128 stands for zero in the data rows.
Here are some numbered points:
[161, 144, 140, 90, 126, 99, 97, 129, 96, 74, 156, 191, 103] 0
[110, 90, 86, 169, 153, 139, 131, 121, 139, 154, 117, 89, 201] 1
[110, 125, 95, 71, 155, 153, 128, 144, 169, 118, 126, 110, 129] 2
[158, 97, 164, 128, 148, 142, 90, 134, 105, 108, 147, 126, 132] 3
[125, 160, 117, 82, 163, 121, 154, 167, 182, 189, 111, 108, 147] 4
[129, 111, 123, 121, 98, 100, 130, 124, 117, 142, 110, 122, 111] 5
[120, 115, 112, 174, 116, 136, 132, 105, 118, 121, 130, 99, 119] 6
[134, 90, 170, 40, 142, 181, 98, 157, 122, 125, 152, 114, 124] 7
[167, 130, 168, 166, 120, 128, 128, 147, 132, 116, 113, 100, 97] 8
[131, 89, 127, 175, 141, 189, 147, 128, 137, 104, 127, 133, 159] 9
[142, 147, 137, 152, 129, 128, 109, 143, 128, 129, 129, 111, 134] 10
[148, 182, 118, 146, 141, 123, 132, 139, 162, 117, 129, 50, 139] 11
[128, 195, 149, 138, 91, 99, 141, 116, 107, 127, 131, 126, 102] 12
[112, 121, 119, 131, 124, 144, 130, 141, 145, 137, 126, 101, 125] 13
[105, 122, 150, 114, 126, 130, 80, 117, 110, 106, 155, 169, 126] 14
[142, 153, 136, 163, 131, 127, 103, 148, 135, 129, 130, 108, 137] 15
[129, 108, 123, 136, 93, 99, 132, 129, 120, 143, 108, 128, 119] 16
[118, 144, 97, 140, 117, 99, 132, 110, 126, 116, 146, 127, 129] 17
[131, 126, 134, 114, 146, 148, 116, 143, 132, 93, 146, 138, 140] 18
[135, 97, 136, 158, 135, 167, 140, 133, 134, 113, 125, 130, 150] 19
Which two points above are nearest to each new point by angle? Their numbers follow each, nearest first.
[131, 124, 123, 118, 154, 154, 113, 138, 134, 87, 150, 140, 142] 18 3
[124, 140, 104, 131, 118, 97, 125, 115, 124, 120, 145, 125, 130] 17 12
[110, 114, 122, 142, 135, 154, 145, 96, 124, 144, 125, 116, 89] 6 13
[152, 138, 145, 100, 124, 104, 107, 130, 104, 91, 143, 181, 117] 0 14
[161, 122, 167, 161, 122, 133, 131, 151, 137, 111, 116, 109, 102] 8 10
[155, 139, 144, 104, 120, 103, 102, 134, 99, 86, 147, 179, 111] 0 14
[131, 165, 141, 85, 153, 72, 149, 147, 133, 178, 118, 140, 180] 4 12
[123, 114, 115, 161, 114, 137, 132, 106, 115, 127, 126, 105, 129] 6 1
[83, 118, 103, 96, 115, 177, 190, 75, 163, 125, 96, 137, 113] 2 13
